One vector is turned by the same rotation once a tick. Each row is the vector after some number of ticks, and that number follows the row.
The counts run from 0 to 437.
[124 120 132 159 168 139 103 132 180 100]
108
[102 122 119 174 150  95 128 171 104  91]
149
[ 96 112  79 121 126 160 116 168 109 118]
46
[183 140 140 149 152 129 115 119 113  90]
373
[130 150 121 185 121 127 140 167 172 115]
412
[ 89 138 106 126 107 127 106 183 145 117]
168
[113 118 106 110 100 133 113 119 120 192]
323
[122 122  91  96  99 132 130 125 134 184]
322
[136 166 135  85 178 146 127 120 118 110]
75
[108 104 141 120 141 129 179  80 118 101]
119
[136 163 151 109 140 143 112 152  69 122]
193
[121 136  78  89  99 116 131 138 141 177]
321
[158 108 132 166 139 165  81 113 146 135]
369
[ 91  96 147 186 130 107 121 136  99 148]
146
[118 149 118 139 142 106 168  92 175 134]
260
[ 90 133 137 127 147 100 108 187 105 117]
29
[ 84 108  96 148 134  83 131 154 137 110]
287
[ 99 132  95 144 118 159  92 148 133 175]
186
[116 126 138 163  92 150 105 166 100 151]
310
[ 85 150 140  95 124 109 176 148 144 125]
16
[131 102 113 134 146  88 108  76 124  96]
103
[159 130 117 155 118 153  99 162  82 134]
190
[103 170 142 135 137 131 165 169 154 131]
154
[163 120 161 127 162 154 144 123 106  90]
375
[131 133  97 144 152 154  92 122 148  72]
228
[140 173 155 120 107 110 122 169 114 165]
174
[118 112 112 180 101  92 135 112 141 164]
143
[104 139 103 103  93 108 183 137 150 140]
18
[128 142 156 141 129 115 173 137  85 158]
297
[117  87 153 164 145 130 148 157 122  83]
270
[152 110 111 113 139 122  73 149  98  96]
209
[115 131 154 145  98 137 100 175  93 139]
311
[107 123 137 163 133 136 125 187 155 160]
291
[125 129 164 183  98 119 108 134 153 113]
128
[ 98  85 141 142 111  83 141 109 105 142]
283
[121  98  87 105 123 165  94 134 128  97]
348
[161 164 171 152 136 115 149  99 121 110]
115
[113 123 117 121 112 121 137 102  66 178]
40
[155 167 146 112 110  93 130 164  95 156]
175
[124  85 105 108 133 130 138  91 166 106]
243
[148 138 117 108 134 138 169  89 173 111]
380
[127 118 112  94 135 109 136  76 149  84]
241
[118 103 110 163  91  85 102 150  96 141]
25
[129 107 125 119 111 155 153  73 169 133]
382
[121 150 159 137 108 120 105 172  93 125]
312
[101 113 117 117  87 123 160 127 147 174]
20
[138 170 135  97 144 141 122 155  82 101]
194
[ 92  96 103 128 152 109 180 107 130 134]
0
[ 66 112 106 141 147 125 149 110 154 134]
2
[112 131 105 136 156 153  91 111 146  79]
227
[139 141 100 145 103 149  91  68 123 123]
83
[112 130 144  66 140 127 153 155 106 131]
317
[120 128  89 119 148 133  91  85 175 124]
365
[110  78 120 119 134 138 124  85 182 116]
244
[ 99 102  97 152 129 105 131 180 150 119]
288
[107 133 107 105 125 132  84  93  92  98]
345
[138 112 156 143 131 104 146 180  86 137]
434
[127 135 135 132  91 129 182 126 116 167]
158
[177 134 133 113 159 148 114 146  84 116]
72
[123  95 132 147  96  76 151 109 102 147]
282
[161 103 151 114 121 124 129  69 130 148]
99
[153 148 105 111 100 135 129  87  84 149]
341
[151 131 136 132 123 158 108 163  69 139]
191
[150  99 187 146 132 111 149 156 111 105]
132
[164 163 124  87 158 143 108 145 156 116]
214
[ 96 125 132 129 126 108 162 113 178 164]
140
[ 85 103 126 168 157 140 134 141 156 109]
409
[ 86 117 124 124  82 118 135 119 137 176]
21
[120 147 162 137  93  98 164 109 148 162]
279
[118 134 140 115 146  82 184 143 154 105]
136
[183 139 127  91 135 158 129 105 146 168]
217
[137 130 156 124 110 140 122 188 135 171]
172
[144 133 148 147 120 106 169 169  94  98]
12
[116 103 125 112 138 103 189 135 163 147]
138
[ 59 100 116 121 116 123 109 163 120 120]
166
[ 99  92 111 155 133 126 139 180 150 124]
289
[160 145 140 158 119 108 161 165 106 163]
295
[156 144 153 165 141 149  81 113 131 115]
371
[182 163 162 143 122 147 120 107 147 110]
234
[142 171 127 101 136 178 136 132 136 167]
337
[157 157 151 105 132 141 125 112 179 130]
95
[140 142 138 115 121 164  84 145 157 113]
351
[115 141 130 118 172 145  88 171  93 123]
331
[120 105 111 103 127 180  91 150 137 110]
349
[165 135 121 165 147 141 118 141 182 107]
110
[159 147 140  78 148  98 124  92 104 121]
359
[130 122 101 133 101 136 120 203 147 140]
170
[136 148 150 158 119  96 154 168  92 100]
11
[186 150 120  93 142 152 135 124 156 155]
216
[176 121 158 167 143 159 147 125 158 138]
112
[146 139 142 132 113 126 181 158 171 113]
275
[128 152 149 127 112 107 116 180  86 114]
313
[121 149 127 107 141 146 153 170 139 179]
34
[109  90 115 163  99 149 134 116 174 121]
125
[ 95 126 130  83 146 111 145 125  86 159]
179
[101  93 141 140 127 114 102 168  85 134]
27
[148 155 120  95 147 176 141 154 128 162]
336
[ 74 106 136 108 122 108 171 111 121 124]
422
[106 121 138 196 106 112 116  94 122 115]
266
[118 145 103 113 154 109 139 206 134 122]
31
[ 92 108 139 131 144 112 106 179  92 123]
28
[124 129 133 120 114 125  57 115  97 117]
207
[135 155 165 144 109  93 176 121 110 116]
418
[200 138 141 109 105 157 107 141 143 129]
354
[111  76 116 136 169 147 105 116 151  99]
106
[101 116  84 129 122 162 107 143 132 169]
185
[169 139 141 103 139 154 127  91 134 176]
218
[125 130 141  91 140 109 138  71 136  83]
240
[135 123 128 163 113 126  88 111 186 120]
247
[132 128 138 159  96 122 107  74 152 111]
385
[167 143 152 105 101 161 131 151  99 160]
53
[142 124 106  66 117 103 135 118  77 126]
58
[100 100 102 165 148  98 138 117 124 103]
406
[ 92 117 143 155 142  84 129  82 112 118]
404
[133 132 138  88 169 161 102 155 136 110]
212
[148 132 132 138 131 146  58 135 123 152]
68
[150 106 133 122 170 113 179 123 138 102]
256
[150 152 101  99 145 170 138 166 130 141]
335
[121 128 179 122 151  93 160 147 134 105]
134
[165 153 158 155 141 108 161  92 115 107]
116
[146 119  94 117  85 143  92 100 123 157]
203
[105 112 147 185 113 130 124  86 133 135]
265
[126 122 132  89 133 107 149 133  76 156]
178
[107 153 115  65 128 164 137 112 135 150]
199
[ 93 131  89 113 124 100 176 134  96 132]
301
[168 137 179 164 146 146 148 122 148 143]
113
[ 87 103 138 105 123 107 194 113 103 120]
421
[134 103 147 130 136 158  78 104  99  87]
87
[ 87  84 137 135 122  92 133 116  95 137]
284
[142 117 125 133 126 163  65 141 135 159]
67
[ 92 133  71 124 130 119 119 142  86 106]
44
[156  99 118 105 149 146  86 160 107  93]
210
[152 121 100 148  99 144  93  73 112 120]
84
[133 116 101 160 119 126 155  86 161 141]
262
[143 127 158 180  98 106 117 143 143 108]
129
[110 103 127 128 125 138 102  94 187 128]
245
[139 160  99 102 158 141 109 178 120 117]
333
[121 107 135 188 105 143 131 156 122 141]
7
[ 81 145 114  82 150 101 131 127  92 152]
180
[137  96 135 145 117 161  79  99  92 103]
86
[116 117 126 149 152 130 165 192 121 104]
151
[125 145 151 140  94  71 154 107 124 159]
280
[103 121 103 112  91 115 167 135 151 157]
19
[124 131 105 148 122 114 167  86 176 135]
261
[ 96 136  83 159  79 139 112 157 133 137]
307
[115 115 129 188 116 104 113 103 122  91]
267
[151 157  94 101 153 150 132 178 125 124]
334
[142 154 113  99 151 130 166  91 161  98]
379
[113 114 127 120 166 144  83 161  78 125]
330
[126  95 106  99 128 115 137  85 156  90]
242
[111 164 106  75 103 153 127 109 146 148]
200
[ 65 119 123 119 116 102 160 115 139 118]
423
[164 157 134 112 119 158  84 145 157 123]
352
[122 105 152 153 130 101 157  77 116 151]
402
[130 113 136 134 144  95 103  72 124 109]
102
[157 154 182 160 139 136 148 112 138 131]
114
[151 100 140 124 157 127 150 157 173  92]
394
[117  89 139 172 126 126 139 142 108  79]
269
[131 134 113 101 127 171 125  73 151 157]
80
[148 102 106  77 156 113 134  85 118 118]
361
[149 186 129  94 123 158 126 118 125 173]
338
[147 122 188 155 157 118 116 132 125 109]
252
[149 105 129  94 166 153  88 161 118 104]
211
[ 86 128 134 142  83 105 119 122 127 184]
22
[146 106 107 116  86 148  86 101 107 155]
204
[110 157 148 104 159  89 157 165 115 135]
437
[ 63 122 110 125 112  92 148 124 147 121]
424
[144 153 111  72 142 141 153 140 101 106]
196
[124  86 168 153 131 129 102 111 121  93]
389
[146 108 153 118 157 140 162 149 173 116]
395
[144 135 168 114 172 149 148 114 120  92]
376
[121 127 140 152  97 131 109  69 156 130]
384
[ 61 123  87 122 122 138 143 132 129 149]
304
[117 109 110 194  94 134 137 147 136 137]
6
[140 170 111  82 173 138 138 110 134 106]
76
[ 80 139  91 122 126 113 107 123  81 117]
43
[ 78  97 112 143 142 116 165 102 144 135]
1
[137 129  83 134 139 138  85  96 172 127]
366
[152 124 155  95 152 167 129 133 169 106]
93
[131 171 125 139 103 123 175 153 143 151]
156
[163 127 148 127 174 101 162 132 131  95]
255
[111 139 170 179 105 118 123 160 115 126]
9
[129 159 180 151 111 104 170 131 110 130]
417
[ 99 109 130 116 133 111 177 120 165 161]
139
[115 121 170 121 147 104 158 176  97 137]
435
[129 132 162  92 138 117 146  75 126 100]
239
[163  96 107 158 138 163  86 110 155 138]
368
[ 88 121 130 169 153 134 130 156 168 109]
410
[185 133 172 103 128 145 112 113 117 149]
356
[145 118 148 155 125  96 133 182  94 131]
433
[185 136 131 126 151 134  93 151  83 120]
71
[169 152 155  83 139 113 109  96 106 128]
358
[151 184 118 103 108 142 131 102 114 158]
339
[152 129 148 174 114 148 165 158 141 142]
414
[151 128 152 163 142 166  77 107 139 128]
370
[138 107 105 129 131 112  75 150  72 138]
328
[135 165 114 125 103 161  99 178 137 131]
50
[168 138 134 144 120  96 165 100 167 153]
399
[110 116 111 157  79  83 101 130 107 141]
24
[153 119 117 142 134 184 112 137 159 103]
230
[161 143 137 106 118  90 136 157  88 158]
176
[173 119 135 170 143 151 139 141 168 120]
111
[131 136 147 135 108  88 175 123 102 115]
419
[148 110  88 147 133 157  93 100 163 133]
367
[123 117 136 122 113 132  59 113 100 133]
206
[152 147 107 153 109 147  87 165  98 140]
189
[124 132 150 170 102  94 105 170 126 134]
431
[110 124 150 172  96 111  99 164 134 152]
430
[ 91 140 157  97 129 116 185 158 125 124]
15
[132 159 142 164 119 114 138 174 143 156]
293
[149 148 135  79 169 149 100 154 155 112]
213
[123 158 172 174 111 109 134 163  99 107]
10
[143 129  90  89 136 172 139  84 150 147]
79
[100 119  62 108 136 125 123 131 120 146]
183
[137 117 157 140 155 108 124 151 158  64]
392
[120 119 147 129 125 119 190 169  95 108]
13
[136 118 147 119 175 124 177 115 150 120]
257
[123 142 163 113 148  84 166 148 143 102]
135
[105 134 107 132 109 118  75 111 106 168]
325
[134 141 104 121 109 125 152 113  75 182]
39
[ 94 131 109 131  89  82 135 117  84 127]
162
[ 82 137 113 116 122 118 112 112  74 142]
42
[ 94  86  94 152  92 122 134 152 155 139]
427
[ 89 146 130 136  88  94 146 103  92 146]
161
[121 107 131 184 114 108 130 125 112  81]
268
[169 166 164 138 122 164 116 116 155 113]
233
[100 146 147 133 146 147 164 181 147 129]
153
[139 108  74 118 118 148  80 135 146 149]
65
[ 99  92 127 159  93 135 121 154 156 154]
428
[105 124 117 118 103 127  96 114 119 192]
324
[185 131 156 119 123 133 147  92 112 108]
236
[ 73 146  81 148  92 128 112 145 141 143]
306
[181 129 141 141 159 145 134 121 105  85]
374
[161 101 181 165 144 130 116 133 134 116]
251
[110 113 158 180  98 140 112 131 170 125]
127
[ 79 117  82 113 120 119 173 129 108 131]
302
[147 152  86  89 146 161 146  99 147 134]
78
[ 84 124  96 176 116 118 133 135 169 130]
4
[119  93 113 180  98 100 140 117 117 159]
144
[136 120 126 127 108 143 124 193 140 161]
171
[132 131 159 128 101 127 180 136 160 154]
277
[154 134 179 150 166 102 130 133 134  97]
253
[149 111 138 129 144 116 143 152 164  74]
393
[111 167 113 128 107 169 100 177 132 125]
49
[123 125 153 135 141 144  79 119 111  75]
88
[141 114 144 127 144 118 183  79 110 105]
118
[151 158  97  83 154 147 144 102 141 121]
77
[107 144 148 130  90 125 170 113 102 177]
159
[124 119 140 137 107 152 130  62 163 136]
383
[121 115 120 158  84 150 112 169 112 153]
309
[103  99 155 153 143  96 142  74 116 139]
403
[106  99 142 174  98 147 122 122 173 127]
126
[ 81  93 104 127 102 110 135 138  85 120]
164
[152 156 123  76 119 107 133 112  75 123]
57
[115 119 118 163 151 113 148 181 111  97]
150
[139 178 114 125 103 118 151 127 117 185]
37
[166 167 105 108 104 144 126  86 103 156]
340
[140 129 136  89 121 120 151 184  86 120]
315
[ 93 108 141 117 152 131 169  84 138 103]
120
[134 127 116 121 130 119  63 135  94 100]
208
[ 96 108 108 127  88  90 138 125  83 112]
163
[105 135  74  91 126 129  83 122 150 140]
63
[100 130 163 145 145 124 150 166 148  86]
272
[104 147 159 121 142 107 168 130  81 151]
298
[139 144 106  62 135 158 156 146 115 126]
197
[128 111 102  63 129 120 130 121  96 135]
59
[132 153 167 120 110 132 116 183 127 172]
173
[141 150 152  90 185 151 121 127 110 116]
74
[ 92 124  93  78 130 125  94 112 142 139]
62
[112  98  93 155 106 135 141 109 174 108]
124
[142 143 156 121 137 159 110 151  68 129]
192
[ 88 123 131 178 150  97 117 155  98 108]
148
[158 160 112 125  96 156 114 172 130 136]
51
[115 120  99 167  78 142 114 166 123 144]
308
[125 111 189 135 146 106 154 150 118 107]
133
[141 131 172 177 112 146 171 148 133 149]
415
[101 125 157 109 141 121 185 163 106 118]
14
[118 121 144 112 171 126 176 104 165 126]
258
[180 121 144 116 114 126 137  73 148 146]
98
[129 118 157 128 134 110 109  63 117 125]
101
[116 120 124  99 121 153 106  81  76 134]
343
[140 124 149 131 107 136 190 149 164 136]
276
[155 147 120 119 136 116 104  66 105 137]
221
[158 106 126 177 120 123  94 115 170 118]
248
[165 123 145  97 174 147 122 137  89 120]
73
[101  85  97 166 144 108 147 123 129 101]
407
[106 141 118 125 151 108 123 197 117 118]
30
[178 153 131 117 114 148  93 147 153 117]
353
[106 118 102  97 161 138  99  81 157 127]
364
[115 122 161 194 108 142 128 156 112 135]
8
[140 139  89 104  83 136 100 101 134 149]
202
[127 116 131 109 147  90 191 134 163 125]
137
[110 109 108  58 136 131 119 112 108 139]
60
[136  92 107  80 166 128 129  88 128 125]
362
[117 111  78 101 125 142  92 125 114  87]
347
[116  93 121 156 114 105 109 165  84 135]
26
[153 126 125 121 152 139 100 143 136  59]
90
[117 138 165 134  92 113 167 121 153 156]
278
[122 116 134 121 111  98 191 117  94 110]
420
[109 104 111 121 162 154  98  83 111 104]
225
[ 96 122  99 121 127 174 103 169 120 125]
47
[129 128  98 142 113 108  77 137  81 144]
327
[147 152 157 133 129 103 160 107 178 145]
398
[ 76  88 110 127 110 125 124 155 100 117]
165
[ 88 145  93  90 143  97 131 126 111 146]
181
[116 151  86  78 107 110 144 142 140 156]
320
[ 91 114 146 180 136  99 110 146  95 127]
147
[122 176 130 118 129 137 151 155 129 188]
35
[124 155  93  90  96 141 114 106 148 154]
201
[ 92 121 122 151  77  86 106 123 122 163]
23
[ 99 113  69 124 122 137 110 153  97 113]
45
[138 124 169 125 154 136 155 138 192 140]
396
[162 127 127 101 145 152 115 148 153  68]
91
[ 95 114  68 115 131 148 118 141 131 162]
184
[ 73 109 118 149 142  83 110 139 130 114]
286
[122 136  97 132 111 109  70 121  97 156]
326
[112 105 106  85 163 143 112  88 143 129]
363
[ 77 119  94 134 103 100 142 137 162 122]
425
[143 146 163 122 139 114 154 124 189 145]
397
[126 182 127 121 115 126 145 133 124 184]
36
[130 149 185 161 118 122 166 140 123 144]
416
[ 97 158 120  99 109  99 180 140 148 131]
17
[114 147 146 140 138 121 157 168 166  86]
273
[164 112 139  99 150 162 133 145 150  89]
92
[ 70 129 100 164 132 119 138 126 167 131]
3
[141 154 106 127 106 108 149 120  90 184]
38
[152 107 151 148 124  97 166  84 131 153]
401
[176 148 148 167 147 139  95 120 118 100]
372
[109 164 109  64 125 112 147 143 139 154]
319
[143 167 151  83 112 111 123 125  86 135]
56
[124 118  68 112 113 138  86 124 147 143]
64
[110 148 144 167 135 122 126 183 155 159]
292
[177 158 112  88 153 140 125 138 163 133]
215
[136 123 117 103 112 149 126  82  80 144]
342
[121 158 117 112 164 140 104 174 113 106]
332
[107 100 131 153 172 146 100 121 168  99]
107
[142 151 123 135  89 121 185 139 121 163]
157
[ 94 115 103  60 133 137 104 108 122 139]
61
[146 131 123  99 129  98 154 143  77 161]
177
[170 100 142 178 119 126 100 128 154 118]
249
[ 94 136 129 145 113  94 150 104 168 167]
141
[ 80 116 123 127 140 116 162  77 151  96]
121
[131 156 140 104 160 137 155  99 152  85]
378
[138 129 141 119 151 134  91 134 127  63]
89
[129 132 116 112 148 138 162 190 140 159]
33
[ 96 124 115 128 163 154  91 101 130  86]
226
[112 142 140 123 154 120 176  92 173 133]
259
[185 135 134 106 110 123 139  90 164 137]
97
[122 143 117 119 117 163 103  74 140 158]
81
[102 136 160 116 154 100 157 176 105 133]
436
[134 154 116 135 109 154  94  68 139 142]
82
[101 159 139 119 132  91 172 121  81 139]
299
[130 144 141 140 123 116 174 172 171  94]
274
[105 122 124  97 124 145  92  87  89 117]
344
[ 72 122 118 129 123 126 110 177 133 114]
167
[152 150 147 108 135 143 119  74 125 173]
219
[146 139 158 142 123 119 170 153  90 165]
296
[125 116 159 144 144 109 105 140 144  68]
391
[153 129 145 143 132 189 108 133 157 119]
231
[156 122  96 118 141 115 106  66  94 127]
222
[127  81 101 133 154  99 109  89 134  89]
104
[155 111 159 187 100 104 129 147 132 105]
130
[142 106 101 122 144 126 108  73  96 118]
223
[140 109 131 167  94 107 105  76 136 104]
386
[161 129 123  83 148 108 125  89 107 119]
360
[153 129 147 138 148 106 177  87 116 103]
117
[125  90 105 121 152 150 108  81  95 114]
224
[160 147 163 143 133 183 111 128 163 117]
232
[ 71  99 136 138 131  86 119 124 118 119]
285
[120 144 113  62 134 164 154 127 120 148]
198
[100 142 123 177 137 136 135 166 177 107]
411
[105  84 132 177 112 112 130 121 103 155]
145
[103 146 147 135  94 110 153 108  95 168]
160
[170  92 165 171 133 135 108 128 138 128]
250
[161 138 165 142 163  96 149 131 133  86]
254
[106 103 125 160 138 136 137 185 162 145]
290
[117 179 131 135 116 128 171 164 146 141]
155
[145 161 142 170 118 106 151 169 133 157]
294
[146 111 118 147 113 153  96  86 101 109]
85
[143 113 100 130 118 164  69 135 137 162]
66
[103 107 161 148 144 132 144 163 139  89]
271
[ 91  86 115 170 156 136 139 141 147 110]
408
[159 150 132 142 132 133  57 141 112 136]
69
[108 152 105 155 113 152  78 148 124 164]
187
[136 121 115 112 120 149 167  75 165 129]
381
[121  72 109 137 160 118 112 105 141  97]
105
[147 153 130 119 128 125 113  70 109 161]
220
[ 92 122 116 127 118 125 125 107  67 158]
41
[139 125 145 165 105  90 112 176 108 131]
432
[ 93 137  66  94 134 112 126 130 116 140]
182
[163 102 173 169 116 108 146 150 120 102]
131
[102 114  94 145 115 123 151  98 176  96]
123
[195 123 151 101 116 152 113 128 128 144]
355
[164 142 177  91 139 130 111 103 112 147]
357
[128 121 131 138  91  67 162  99 117 143]
281
[113  92 172 154 144 130 103 129 127  84]
390
[137 159 100 162 104 141  86 161 113 149]
188
[153 153 169  96 108 154 121 141  92 151]
54
[129 121 145  77 132 131 157 175  95 126]
316
[115 109 126 149 124 134  89  95 189 121]
246
[142  74 147 162 112 126 107 102 118  93]
388
[153 145 156  89 145 163 128 119 180 119]
94
[173 122 168 101 133 134 147  91 113 110]
237
[161 119 144 149 117 100 172  91 146 151]
400
[170 148 125 136 138 132  73 148  95 125]
70
[109 139 109 161 107  90 136 109 160 158]
142
[110 128 101 136 104 124 111 196 152 120]
169
[142 109 162 116 128 119 119  57 129 146]
100
[100 150 108 119 137  87 161 126  84 124]
300
[ 91 143 115 121 121 173 100 175 129 128]
48
[102 110 124 161 144  85 132  85 120 104]
405
[133 144 161  98 172 145 152 112 141  89]
377
[147 126 175  97 139 134 145  76 112 109]
238
[130 103 111 127 143 134  84 159  69 128]
329
[127 118 127 107 129 186  83 145 151 113]
350
[ 88 130 109 132 130 112 154  93 168  90]
122
[ 92 108 141 167  93 125 111 156 144 153]
429
[110 119  98 185 104 121 133 137 153 141]
5
[128 102 128 114  99 153  72 100 100 142]
205
[145 140 127 163 164 139 106 137 184 101]
109
[139 171 119  85 145 130 135 153  93 102]
195
[139 149 139 106 110 104 132 182  84 117]
314
[122  99 117 175 113 138 144  81 151 149]
263
[109 122 135 144 157 142 167 187 133 118]
152
[194 149 161 135 121 141 134 103 131 109]
235
[179 158 147 106 122 125 131 100 179 122]
96
[173 150 136 121  93 159 126 176 107 146]
52
[134 130 108 113 147 125 154 204 129 145]
32
[ 91 104  92 138  87 111 140 146 162 126]
426
[ 69 109  96 119 124 130 159 130 115 139]
303
[107 100 134 179 107 135 133  84 135 145]
264
[148  84 138 166 100 119 113  90 125  96]
387
[148 122  97 138 146 173 102 136 156  84]
229
[103 148 129  60 130 118 144 153 130 146]
318
